In the data rows, the value 500 means zero.
A hidden rule labels the rows of this table. It goes by one to three of the table's principal directions, not those with the most spread.
[450, 481, 493, 570, 593, 353, 578, 512, 393, 561, 698, 469, 495, 598,
 475, 469, 481, 446, 528, 502, 554, 441, 389, 480, 438, 371, 390, 433,
 403, 361, 290, 511] q135
[454, 463, 482, 440, 412, 385, 442, 456, 457, 508, 579, 367, 636, 464,
 566, 508, 433, 485, 405, 433, 541, 535, 605, 522, 414, 497, 463, 485,
 432, 459, 522, 569] q87
[407, 410, 462, 468, 568, 410, 362, 486, 378, 597, 592, 376, 464, 562,
 409, 441, 407, 508, 446, 561, 409, 619, 471, 469, 477, 377, 475, 377,
 498, 506, 488, 529] q47
[533, 641, 504, 451, 523, 595, 522, 498, 599, 390, 403, 513, 573, 482,
 549, 599, 490, 550, 495, 488, 456, 586, 541, 529, 569, 532, 503, 485,
 595, 582, 633, 411] q47
[623, 352, 571, 630, 611, 569, 510, 610, 461, 355, 427, 648, 162, 457,
 343, 304, 281, 495, 558, 594, 229, 448, 470, 464, 516, 519, 498, 500,
 436, 530, 580, 377] q241
[563, 507, 519, 619, 638, 559, 764, 464, 583, 248, 519, 495, 567, 728,
 569, 442, 478, 413, 469, 551, 437, 456, 366, 575, 433, 536, 329, 534,
 381, 326, 414, 294] q135
[450, 687, 473, 527, 517, 488, 502, 401, 608, 610, 657, 389, 486, 493,
 474, 666, 524, 518, 544, 417, 639, 572, 402, 585, 565, 358, 619, 458,
 649, 496, 471, 545] q241
[513, 343, 536, 584, 589, 473, 486, 535, 418, 461, 503, 520, 459, 500,
 453, 385, 477, 459, 501, 477, 459, 483, 514, 472, 441, 497, 457, 475,
 404, 482, 433, 475] q241
[448, 586, 471, 500, 570, 452, 505, 463, 516, 468, 520, 439, 510, 505,
 483, 569, 456, 572, 515, 503, 530, 558, 500, 521, 543, 388, 518, 383,
 584, 562, 544, 500] q241
[360, 534, 426, 406, 422, 364, 245, 420, 485, 682, 525, 343, 505, 383,
 411, 578, 447, 563, 481, 486, 587, 697, 617, 451, 520, 383, 633, 392,
 631, 632, 634, 683] q47
[581, 499, 585, 537, 565, 529, 548, 528, 424, 496, 502, 524, 311, 486,
 448, 422, 437, 517, 479, 509, 322, 433, 461, 554, 565, 442, 479, 473,
 521, 542, 437, 422] q135
[493, 564, 507, 428, 369, 369, 408, 328, 426, 837, 597, 273, 527, 359,
 457, 587, 540, 455, 458, 368, 689, 541, 559, 571, 436, 425, 603, 516,
 545, 492, 352, 687] q135
[480, 631, 404, 425, 386, 619, 677, 386, 656, 360, 473, 537, 655, 778,
 619, 613, 708, 437, 484, 663, 535, 434, 329, 613, 509, 566, 392, 631,
 502, 333, 472, 420] q87
[539, 563, 492, 464, 440, 494, 508, 558, 528, 473, 513, 542, 445, 521,
 505, 494, 416, 508, 502, 562, 439, 467, 486, 462, 488, 511, 484, 539,
 482, 455, 541, 498] q135
[335, 508, 423, 436, 406, 322, 354, 533, 504, 466, 522, 448, 423, 633,
 466, 407, 395, 567, 405, 689, 390, 587, 545, 371, 512, 387, 476, 420,
 530, 534, 641, 608] q241
[529, 568, 515, 481, 555, 501, 521, 533, 475, 531, 507, 482, 520, 434,
 525, 561, 468, 589, 522, 441, 547, 468, 518, 505, 529, 451, 555, 429,
 560, 564, 491, 513] q241
[558, 314, 528, 476, 439, 499, 477, 464, 384, 630, 446, 458, 494, 490,
 497, 356, 525, 425, 437, 513, 477, 440, 529, 496, 400, 607, 486, 583,
 379, 440, 401, 544] q135
[507, 515, 498, 587, 564, 562, 621, 503, 590, 340, 435, 530, 433, 605,
 472, 480, 499, 534, 513, 595, 472, 454, 430, 506, 522, 508, 503, 508,
 526, 512, 519, 415] q482
[558, 801, 470, 422, 463, 619, 649, 561, 692, 337, 483, 573, 596, 647,
 636, 660, 532, 572, 506, 562, 489, 457, 409, 517, 563, 512, 476, 550,
 591, 450, 567, 404] q241
[467, 404, 496, 505, 418, 425, 444, 456, 450, 725, 522, 454, 534, 390,
 493, 475, 562, 450, 519, 430, 678, 482, 552, 456, 443, 563, 575, 556,
 455, 483, 424, 646] q241
[430, 594, 442, 327, 213, 394, 299, 395, 520, 737, 519, 379, 619, 450,
 474, 597, 584, 376, 432, 502, 601, 662, 605, 449, 416, 553, 486, 637,
 494, 443, 503, 668] q47
[524, 617, 483, 444, 475, 496, 668, 359, 492, 487, 536, 359, 624, 584,
 545, 614, 525, 465, 446, 522, 540, 473, 438, 642, 466, 486, 391, 516,
 494, 417, 391, 426] q241
[479, 282, 472, 383, 393, 428, 380, 263, 310, 764, 469, 282, 588, 494,
 457, 404, 566, 345, 379, 516, 496, 596, 549, 595, 371, 553, 437, 543,
 388, 424, 385, 591] q87
[555, 478, 593, 636, 607, 582, 589, 623, 553, 182, 446, 660, 379, 396,
 506, 463, 390, 568, 534, 435, 341, 433, 567, 537, 609, 525, 478, 464,
 515, 623, 640, 338] q47
[564, 458, 551, 629, 587, 561, 635, 604, 552, 396, 500, 603, 462, 507,
 528, 442, 479, 506, 553, 469, 528, 382, 456, 461, 486, 572, 513, 542,
 441, 465, 463, 432] q482
[560, 910, 571, 463, 593, 543, 625, 529, 615, 321, 573, 473, 589, 395,
 644, 781, 453, 686, 498, 292, 505, 500, 547, 654, 684, 324, 534, 349,
 733, 657, 571, 391] q87
[518, 612, 516, 397, 554, 488, 397, 454, 461, 679, 467, 314, 636, 405,
 561, 606, 541, 646, 436, 343, 632, 572, 598, 521, 514, 393, 669, 364,
 661, 653, 474, 610] q482
[517, 796, 565, 472, 787, 435, 517, 565, 457, 264, 564, 352, 546, 363,
 544, 707, 234, 803, 459, 311, 391, 601, 627, 607, 657, 168, 528, 105,
 743, 786, 640, 376] q135
[537, 645, 566, 499, 606, 462, 616, 464, 425, 523, 623, 292, 521, 485,
 502, 606, 399, 587, 416, 407, 480, 476, 474, 621, 522, 356, 482, 381,
 580, 552, 364, 424] q482
[670, 319, 585, 654, 599, 576, 670, 667, 472, 397, 450, 680, 375, 568,
 517, 269, 449, 448, 546, 535, 434, 272, 424, 403, 390, 643, 460, 611,
 294, 362, 371, 415] q135
[370, 661, 417, 381, 493, 328, 397, 364, 413, 713, 617, 291, 480, 442,
 422, 663, 428, 618, 502, 518, 584, 607, 500, 562, 577, 244, 577, 297,
 682, 607, 514, 635] q135
[559, 266, 546, 590, 517, 555, 511, 566, 471, 391, 458, 604, 526, 561,
 533, 321, 571, 386, 474, 477, 450, 421, 507, 460, 383, 634, 427, 609,
 309, 388, 418, 457] q241
[537, 549, 563, 556, 680, 555, 600, 589, 497, 208, 512, 556, 429, 543,
 536, 474, 345, 593, 467, 500, 248, 495, 486, 574, 610, 410, 402, 363,
 536, 577, 599, 296] q87
[422, 452, 465, 530, 535, 496, 517, 463, 514, 425, 514, 481, 462, 633,
 486, 449, 514, 509, 468, 599, 432, 513, 430, 529, 535, 448, 471, 459,
 517, 493, 522, 468] q241
[505, 643, 423, 369, 395, 565, 452, 441, 608, 443, 323, 582, 526, 611,
 518, 563, 629, 506, 513, 649, 463, 563, 493, 487, 540, 508, 491, 548,
 586, 512, 606, 515] q87
[592, 573, 592, 584, 608, 566, 605, 661, 529, 212, 531, 606, 419, 483,
 520, 509, 378, 573, 499, 442, 331, 407, 505, 526, 550, 462, 441, 459,
 499, 544, 528, 335] q47
[551, 464, 529, 453, 444, 534, 440, 556, 435, 619, 531, 539, 514, 412,
 511, 511, 537, 475, 511, 426, 514, 453, 518, 488, 477, 554, 524, 559,
 466, 481, 438, 540] q241
[422, 425, 417, 471, 280, 441, 321, 437, 519, 728, 594, 514, 411, 432,
 378, 519, 547, 374, 578, 544, 618, 542, 472, 454, 440, 542, 582, 643,
 461, 399, 508, 681] q135
[384, 452, 473, 468, 582, 434, 319, 476, 364, 652, 581, 399, 396, 407,
 381, 533, 448, 615, 508, 483, 463, 590, 505, 529, 606, 304, 607, 300,
 645, 671, 534, 578] q482
[647, 539, 579, 494, 508, 644, 656, 614, 545, 305, 357, 662, 557, 485,
 642, 476, 524, 527, 488, 469, 407, 367, 548, 511, 530, 657, 433, 583,
 456, 514, 535, 364] q135
[528, 543, 529, 578, 459, 487, 688, 572, 574, 368, 537, 604, 563, 592,
 574, 484, 545, 410, 513, 516, 544, 385, 459, 453, 439, 607, 358, 634,
 368, 352, 401, 427] q241
[590, 376, 587, 597, 632, 618, 596, 624, 463, 376, 452, 657, 406, 482,
 534, 364, 453, 506, 525, 480, 338, 405, 471, 502, 560, 585, 458, 506,
 440, 520, 512, 358] q241
[412, 481, 459, 511, 439, 467, 398, 448, 553, 637, 569, 440, 524, 443,
 505, 540, 562, 514, 515, 429, 658, 543, 511, 497, 514, 476, 648, 500,
 564, 521, 531, 638] q241
[511, 358, 546, 534, 575, 479, 417, 510, 426, 603, 470, 469, 502, 331,
 511, 410, 424, 518, 496, 373, 519, 558, 612, 475, 502, 541, 581, 439,
 484, 590, 559, 542] q135
[416, 478, 451, 320, 246, 443, 291, 437, 416, 821, 512, 483, 697, 334,
 524, 623, 717, 398, 506, 407, 694, 569, 623, 465, 463, 607, 511, 620,
 483, 495, 449, 697] q241
[511, 757, 488, 503, 557, 590, 543, 554, 691, 371, 515, 540, 464, 477,
 552, 659, 414, 653, 556, 470, 496, 541, 467, 529, 652, 418, 628, 421,
 701, 607, 696, 446] q241
[624, 392, 524, 467, 447, 590, 667, 376, 473, 483, 341, 423, 667, 595,
 575, 429, 601, 371, 406, 537, 521, 429, 505, 573, 346, 712, 380, 660,
 342, 369, 365, 418] q47
[363, 646, 379, 386, 451, 445, 478, 395, 592, 465, 484, 331, 712, 664,
 576, 643, 591, 612, 423, 580, 644, 577, 500, 513, 494, 398, 542, 410,
 625, 529, 558, 583] q482
[294, 296, 358, 357, 313, 410, 248, 380, 420, 742, 433, 423, 498, 563,
 442, 399, 604, 489, 443, 700, 522, 603, 527, 431, 501, 519, 569, 502,
 521, 537, 605, 717] q241
[546, 402, 516, 493, 449, 525, 532, 467, 474, 514, 371, 524, 582, 462,
 523, 453, 582, 430, 493, 492, 558, 468, 572, 483, 422, 647, 459, 594,
 408, 476, 460, 505] q47
[511, 301, 514, 495, 494, 525, 298, 550, 421, 666, 400, 589, 326, 418,
 438, 313, 517, 514, 518, 521, 422, 511, 546, 409, 532, 526, 641, 497,
 510, 587, 560, 617] q135
[608, 395, 581, 512, 514, 535, 530, 418, 406, 569, 464, 417, 582, 373,
 502, 478, 514, 393, 458, 354, 521, 506, 580, 587, 408, 605, 452, 563,
 400, 474, 385, 453] q47
[436, 285, 507, 513, 552, 458, 447, 450, 365, 514, 525, 358, 489, 583,
 461, 349, 455, 482, 370, 553, 372, 539, 498, 534, 458, 476, 443, 436,
 436, 505, 457, 478] q482
[498, 386, 503, 504, 408, 562, 443, 586, 566, 311, 418, 657, 671, 382,
 610, 510, 571, 464, 520, 391, 555, 483, 660, 463, 464, 687, 477, 596,
 403, 512, 649, 499] q241
[449, 213, 439, 455, 452, 540, 452, 571, 431, 373, 322, 569, 499, 619,
 512, 293, 470, 544, 427, 726, 355, 436, 542, 402, 452, 650, 458, 523,
 389, 518, 640, 500] q47
[598, 585, 532, 508, 549, 666, 568, 572, 620, 358, 355, 637, 493, 467,
 556, 529, 493, 550, 547, 494, 434, 500, 513, 494, 581, 600, 535, 533,
 563, 571, 638, 386] q47
[565, 425, 554, 566, 538, 515, 700, 459, 433, 475, 613, 396, 557, 579,
 512, 465, 448, 382, 435, 482, 470, 415, 409, 597, 394, 577, 344, 579,
 342, 334, 305, 364] q47
[560, 364, 543, 669, 540, 499, 652, 452, 528, 357, 558, 452, 514, 531,
 455, 433, 443, 350, 493, 456, 542, 448, 466, 549, 341, 597, 404, 605,
 313, 341, 384, 399] q241
[375, 282, 452, 517, 496, 335, 304, 416, 368, 781, 551, 369, 400, 534,
 380, 326, 515, 458, 468, 560, 557, 580, 492, 412, 427, 406, 585, 437,
 467, 489, 416, 699] q241
[531, 470, 481, 540, 519, 500, 466, 424, 534, 614, 445, 453, 461, 522,
 406, 464, 524, 421, 537, 525, 586, 578, 467, 451, 413, 519, 556, 548,
 479, 447, 444, 543] q47
[492, 412, 527, 600, 659, 596, 555, 654, 529, 362, 396, 738, 441, 525,
 576, 386, 570, 600, 583, 514, 453, 406, 475, 422, 629, 529, 544, 436,
 532, 599, 579, 445] q241
[423, 466, 474, 527, 440, 431, 403, 515, 528, 465, 503, 510, 401, 444,
 415, 489, 436, 525, 518, 540, 498, 536, 558, 450, 514, 470, 551, 486,
 526, 563, 608, 567] q47
[585, 499, 595, 564, 664, 635, 550, 762, 495, 321, 405, 814, 392, 461,
 596, 409, 525, 631, 579, 458, 332, 361, 504, 422, 667, 511, 514, 434,
 545, 632, 570, 390] q241
[424, 396, 401, 460, 354, 371, 465, 403, 546, 631, 468, 401, 791, 570,
 609, 469, 641, 400, 469, 489, 833, 516, 577, 385, 277, 631, 516, 609,
 348, 333, 439, 706] q87
[516, 229, 535, 567, 433, 574, 471, 545, 442, 528, 480, 632, 466, 503,
 481, 339, 626, 346, 505, 506, 459, 417, 480, 468, 438, 684, 445, 670,
 330, 402, 412, 492] q47
[439, 422, 447, 455, 271, 417, 489, 287, 490, 708, 570, 342, 622, 429,
 492, 558, 583, 338, 470, 463, 707, 515, 532, 589, 386, 618, 492, 656,
 409, 372, 423, 628] q135
[480, 329, 489, 558, 610, 551, 437, 517, 505, 472, 408, 546, 518, 527,
 535, 378, 563, 540, 511, 479, 525, 512, 515, 459, 500, 518, 595, 443,
 498, 550, 556, 533] q241
[738, 705, 619, 546, 530, 684, 690, 597, 608, 300, 492, 584, 392, 438,
 533, 596, 401, 549, 523, 410, 381, 351, 457, 611, 544, 532, 520, 580,
 543, 503, 486, 319] q241
[546, 480, 516, 715, 656, 526, 810, 656, 637, 52, 494, 680, 465, 769,
 555, 366, 408, 482, 534, 646, 416, 334, 369, 417, 430, 554, 320, 541,
 329, 332, 481, 290] q241
[537, 448, 568, 494, 582, 433, 474, 492, 298, 629, 586, 421, 414, 349,
 441, 490, 398, 532, 489, 395, 433, 470, 533, 577, 527, 393, 493, 385,
 505, 571, 402, 500] q135
[479, 559, 455, 390, 401, 485, 372, 382, 480, 639, 508, 428, 584, 472,
 437, 612, 591, 389, 500, 486, 540, 648, 516, 537, 457, 488, 459, 547,
 511, 460, 463, 544] q241
[488, 400, 450, 464, 434, 469, 341, 592, 482, 483, 425, 626, 378, 505,
 444, 392, 457, 530, 538, 616, 428, 484, 539, 370, 473, 499, 550, 504,
 468, 513, 615, 600] q87
[551, 573, 555, 627, 574, 538, 623, 597, 605, 272, 514, 623, 486, 459,
 543, 544, 485, 540, 567, 405, 539, 403, 511, 506, 528, 497, 504, 500,
 500, 515, 516, 421] q241
Here are more rows. What is the label of each one?
[529, 813, 431, 287, 271, 495, 391, 391, 622, 657, 443, 465, 661, 381,
 561, 770, 618, 499, 538, 429, 693, 603, 596, 523, 505, 502, 588, 579,
 637, 516, 579, 645] >> q87
[603, 555, 598, 575, 494, 586, 667, 539, 575, 262, 481, 545, 512, 432,
 548, 535, 433, 465, 469, 415, 412, 436, 552, 589, 513, 613, 404, 592,
 450, 497, 525, 326] >> q47
[406, 527, 483, 474, 543, 442, 406, 581, 514, 352, 512, 520, 593, 474,
 577, 531, 461, 611, 468, 446, 474, 567, 612, 460, 559, 419, 499, 363,
 556, 612, 653, 517] >> q135
[544, 495, 561, 517, 554, 525, 481, 543, 474, 464, 459, 515, 464, 365,
 517, 496, 444, 578, 497, 399, 462, 485, 589, 522, 557, 488, 563, 439,
 551, 622, 560, 484] >> q241
[369, 193, 382, 310, 225, 301, 186, 299, 325, 779, 370, 320, 533, 467,
 407, 308, 474, 368, 368, 673, 482, 674, 684, 422, 335, 603, 473, 558,
 362, 470, 605, 747] >> q87
[562, 567, 543, 529, 606, 524, 599, 547, 448, 528, 574, 541, 512, 502,
 506, 549, 515, 478, 553, 442, 503, 453, 421, 519, 508, 465, 430, 481,
 479, 452, 359, 421] >> q241
[431, 596, 458, 531, 495, 500, 534, 547, 625, 271, 494, 645, 487, 570,
 547, 546, 528, 545, 555, 558, 475, 487, 486, 490, 591, 450, 465, 472,
 551, 518, 634, 466] >> q87
[481, 549, 490, 558, 561, 435, 673, 358, 513, 445, 543, 362, 613, 568,
 510, 562, 503, 442, 480, 484, 606, 512, 463, 595, 440, 470, 398, 477,
 460, 423, 392, 435] >> q241
[383, 500, 434, 439, 295, 356, 473, 400, 541, 516, 565, 406, 740, 515,
 587, 567, 586, 396, 434, 470, 686, 542, 597, 493, 383, 573, 412, 595,
 400, 384, 493, 614] >> q135
[482, 429, 486, 429, 550, 450, 382, 445, 316, 653, 530, 339, 351, 460,
 323, 474, 334, 541, 459, 591, 346, 587, 481, 535, 507, 381, 510, 375,
 546, 582, 490, 503] >> q482
[494, 472, 486, 564, 498, 430, 558, 426, 530, 547, 502, 439, 467, 559,
 485, 432, 498, 464, 498, 533, 594, 475, 469, 483, 435, 491, 529, 523,
 461, 430, 438, 557] >> q135
[397, 290, 432, 584, 522, 424, 342, 584, 505, 573, 460, 690, 408, 640,
 422, 273, 606, 379, 592, 641, 520, 568, 446, 255, 429, 528, 482, 546,
 373, 394, 491, 613] >> q135
[549, 430, 479, 372, 345, 459, 375, 384, 377, 877, 453, 408, 505, 396,
 436, 484, 569, 401, 501, 500, 608, 522, 534, 478, 399, 576, 560, 603,
 455, 449, 383, 665] >> q135
[392, 513, 422, 475, 337, 391, 309, 616, 582, 611, 469, 735, 428, 436,
 478, 460, 566, 465, 634, 574, 607, 544, 566, 256, 526, 548, 560, 580,
 491, 493, 642, 700] >> q135
[439, 716, 434, 505, 565, 551, 612, 458, 650, 408, 514, 500, 493, 645,
 527, 639, 552, 616, 548, 591, 553, 499, 359, 554, 627, 375, 563, 420,
 680, 539, 556, 460] >> q47
[581, 626, 535, 411, 508, 581, 664, 389, 485, 411, 450, 365, 624, 586,
 559, 585, 494, 474, 379, 526, 374, 525, 478, 661, 504, 535, 342, 518,
 511, 478, 443, 319] >> q482
[497, 570, 487, 488, 516, 617, 411, 673, 626, 368, 394, 721, 362, 449,
 525, 497, 452, 659, 579, 554, 387, 501, 524, 406, 676, 506, 639, 457,
 648, 666, 777, 493] >> q241
[424, 560, 452, 465, 544, 512, 523, 431, 525, 412, 439, 414, 540, 628,
 464, 548, 509, 540, 448, 625, 436, 597, 468, 530, 543, 449, 442, 429,
 578, 558, 550, 425] >> q482
[344, 590, 372, 448, 369, 409, 452, 394, 624, 621, 483, 450, 687, 564,
 528, 619, 676, 466, 544, 549, 797, 595, 509, 414, 457, 525, 548, 551,
 541, 457, 520, 664] >> q482
[406, 588, 444, 408, 403, 445, 367, 458, 512, 687, 541, 471, 512, 458,
 494, 584, 571, 527, 520, 502, 586, 577, 511, 476, 566, 437, 583, 479,
 609, 548, 542, 634] >> q135
[423, 711, 453, 491, 608, 577, 627, 563, 665, 132, 511, 502, 605, 700,
 615, 638, 462, 683, 453, 583, 406, 517, 434, 554, 632, 389, 456, 361,
 649, 577, 671, 343] >> q482
[542, 390, 515, 513, 447, 652, 531, 485, 542, 383, 407, 581, 508, 498,
 522, 472, 577, 447, 491, 514, 431, 454, 499, 572, 515, 650, 484, 614,
 460, 496, 554, 418] >> q47
[487, 516, 491, 386, 455, 417, 373, 367, 420, 488, 434, 307, 554, 425,
 459, 543, 420, 531, 387, 477, 433, 635, 655, 582, 465, 414, 481, 403,
 547, 603, 577, 531] >> q135
[509, 457, 539, 548, 510, 503, 476, 573, 486, 480, 499, 567, 449, 408,
 485, 484, 503, 527, 531, 439, 510, 450, 545, 472, 523, 513, 542, 500,
 502, 559, 506, 518] >> q47
[719, 366, 649, 520, 510, 683, 637, 568, 389, 343, 426, 589, 493, 249,
 543, 494, 390, 472, 489, 339, 330, 338, 605, 662, 506, 712, 417, 596,
 385, 545, 510, 297] >> q241
[632, 414, 564, 482, 488, 661, 511, 498, 483, 441, 376, 566, 493, 455,
 531, 447, 553, 455, 471, 456, 381, 456, 529, 579, 499, 624, 492, 587,
 461, 512, 506, 412] >> q135
[619, 660, 578, 563, 519, 602, 449, 772, 667, 339, 390, 815, 259, 276,
 529, 505, 367, 684, 641, 419, 419, 419, 607, 367, 676, 513, 706, 490,
 648, 700, 775, 506] >> q87
[411, 634, 432, 362, 390, 411, 440, 361, 474, 755, 608, 341, 676, 449,
 552, 682, 595, 492, 488, 427, 702, 577, 509, 561, 505, 436, 537, 478,
 581, 483, 444, 637] >> q135
[529, 342, 523, 569, 416, 532, 498, 556, 511, 470, 502, 652, 405, 484,
 496, 370, 519, 392, 535, 519, 451, 411, 488, 467, 469, 631, 474, 642,
 368, 407, 506, 504] >> q87
[468, 405, 488, 511, 619, 427, 468, 452, 357, 640, 576, 299, 437, 579,
 391, 426, 395, 535, 437, 561, 462, 542, 427, 500, 440, 373, 520, 376,
 499, 500, 382, 519] >> q482
[640, 541, 598, 642, 538, 501, 589, 604, 511, 567, 533, 653, 327, 331,
 425, 483, 460, 438, 648, 386, 579, 383, 486, 435, 480, 541, 542, 592,
 443, 461, 377, 496] >> q241
[423, 574, 505, 517, 530, 397, 546, 480, 507, 341, 632, 418, 638, 522,
 608, 582, 495, 552, 433, 388, 540, 490, 548, 586, 516, 373, 437, 392,
 514, 506, 491, 489] >> q87
[527, 730, 468, 327, 620, 600, 436, 512, 485, 466, 338, 540, 416, 560,
 498, 589, 488, 710, 505, 625, 284, 590, 468, 538, 713, 315, 549, 294,
 764, 719, 654, 432] >> q135
[577, 597, 463, 338, 291, 541, 556, 297, 518, 655, 409, 386, 632, 484,
 547, 612, 601, 400, 454, 526, 591, 503, 516, 619, 434, 626, 472, 658,
 490, 413, 451, 537] >> q87
[526, 627, 502, 463, 471, 503, 506, 452, 500, 608, 563, 441, 458, 419,
 452, 626, 477, 517, 535, 459, 545, 506, 469, 565, 534, 441, 552, 494,
 581, 520, 466, 516] >> q241
[396, 531, 452, 354, 338, 351, 384, 506, 399, 684, 552, 439, 619, 424,
 541, 571, 545, 537, 464, 492, 612, 497, 604, 438, 486, 481, 495, 484,
 509, 531, 484, 670] >> q241
